In the data rows, 500 means zero.
Here are some points, each followed by its number:
[498 434 598 572 465 533 544 590 441 411 529 437 489 487 574 608 602 449 587 565 596 404 436 521 411 355 557 590 584 508 516 427 640 587 591 420 445 461 532 507 467 536 639] 0
[449 433 605 518 470 549 594 665 273 505 407 426 653 409 395 452 482 696 579 438 513 453 435 494 442 422 493 477 504 581 571 387 370 623 639 356 473 491 543 439 519 454 411] 1
[457 422 569 436 380 657 614 580 368 443 331 224 651 494 447 475 511 560 560 386 543 555 398 581 376 266 431 569 593 524 498 404 365 484 593 439 397 475 525 391 420 457 586] 2
[475 468 528 383 499 493 566 600 408 538 547 385 600 403 390 544 496 585 591 427 484 318 355 505 400 382 458 567 553 555 439 499 358 569 554 401 506 603 601 369 455 307 512] 3
[495 390 408 434 523 325 533 624 423 557 461 503 491 519 430 331 336 569 359 463 430 441 381 380 474 452 385 466 343 611 377 504 442 420 501 516 530 473 551 473 340 351 304] 4
[502 425 591 375 417 541 576 626 289 488 376 379 617 452 461 492 471 643 600 438 562 437 470 557 458 469 428 578 518 647 493 383 473 515 543 416 398 582 644 310 521 529 405] 5
[327 508 561 392 380 542 707 622 322 483 341 456 621 454 419 452 525 689 612 268 515 477 438 525 437 409 524 517 462 572 458 447 387 522 626 343 460 599 564 460 424 369 540] 6
[471 517 576 635 608 464 332 520 591 496 731 655 462 560 540 581 465 411 366 618 406 622 597 411 603 491 522 440 551 399 586 585 474 468 477 554 528 395 443 617 516 591 629] 7
New points follow, each followed by the numbers of its three nearest points above, smallest number first.
[472 462 531 527 460 560 677 556 441 437 342 346 520 614 478 396 548 581 553 392 606 468 448 505 449 421 442 578 417 585 467 410 428 639 636 340 395 581 573 321 518 460 472] 1 5 6
[599 542 456 600 538 432 273 399 707 517 549 610 339 555 681 605 530 338 461 660 429 585 594 515 459 590 487 406 567 292 610 467 590 438 417 687 481 396 396 624 558 601 596] 0 4 7
[491 491 459 421 568 482 536 527 428 541 453 458 533 524 328 295 382 609 387 391 405 541 395 470 548 466 352 551 398 575 301 626 436 434 468 535 542 574 530 461 317 421 198] 3 4 5
[584 550 456 520 556 486 291 396 733 593 631 644 358 504 721 609 535 320 435 658 513 591 516 429 550 634 587 477 600 326 645 464 604 462 461 609 506 420 318 661 545 641 583] 0 4 7
[580 525 550 479 389 561 567 578 446 440 339 453 497 466 532 591 592 505 630 436 545 461 561 589 369 491 638 518 467 507 513 390 473 495 540 474 400 482 491 387 548 532 558] 0 2 5
[440 555 476 445 476 443 546 494 390 410 506 479 466 527 457 391 421 540 426 426 505 479 488 444 570 543 384 469 378 541 451 540 492 513 532 481 563 562 494 483 355 555 424] 1 4 5
[436 410 578 510 364 613 384 488 457 385 387 402 631 472 468 586 686 569 584 475 646 517 446 594 367 379 574 540 529 522 524 422 455 660 618 494 392 542 646 395 534 515 593] 0 2 5
[496 556 496 464 392 596 676 527 409 462 355 380 615 399 401 361 553 736 562 261 561 447 442 525 492 477 360 656 391 676 335 465 303 603 625 389 496 583 614 432 437 341 365] 1 5 6
[568 696 453 580 489 515 501 340 601 515 640 587 359 505 748 602 574 299 488 609 512 538 716 517 516 539 543 478 550 366 667 501 595 435 496 548 435 443 366 590 614 664 515] 0 5 7
[441 437 532 611 273 658 521 496 430 338 462 427 512 628 541 559 576 558 550 466 538 503 501 614 338 349 548 574 598 531 543 336 492 588 561 411 384 518 582 436 548 561 523] 0 2 5
[510 514 463 437 553 484 642 559 477 579 517 565 552 509 455 428 426 602 455 448 413 578 506 401 467 562 328 454 283 650 394 515 523 417 553 526 524 563 631 430 421 463 371] 3 4 5
[550 426 607 438 498 425 518 529 474 462 489 422 634 428 416 429 421 560 375 529 494 608 395 368 538 535 480 472 442 484 448 558 452 460 461 405 596 440 567 453 375 402 390] 1 3 4
[512 391 570 519 425 552 497 508 477 499 519 435 494 449 469 479 511 546 445 441 507 420 418 469 580 451 537 557 502 479 499 573 389 613 546 512 629 404 577 531 529 363 497] 0 1 3
[604 567 388 410 618 426 458 389 533 534 606 673 436 580 537 469 483 323 450 615 429 573 535 409 551 567 535 341 479 505 467 573 546 237 332 631 583 519 287 680 395 512 509] 0 4 7
[551 566 515 636 544 515 361 385 637 534 602 609 325 560 650 626 480 354 455 770 461 590 677 557 488 603 615 404 514 352 577 570 636 351 492 686 502 431 240 649 606 635 533] 0 4 7
[465 490 609 388 485 503 595 561 353 497 454 460 633 395 457 457 547 717 541 452 576 490 447 514 464 530 448 586 559 630 440 431 543 559 505 412 471 538 529 393 452 458 480] 1 5 6
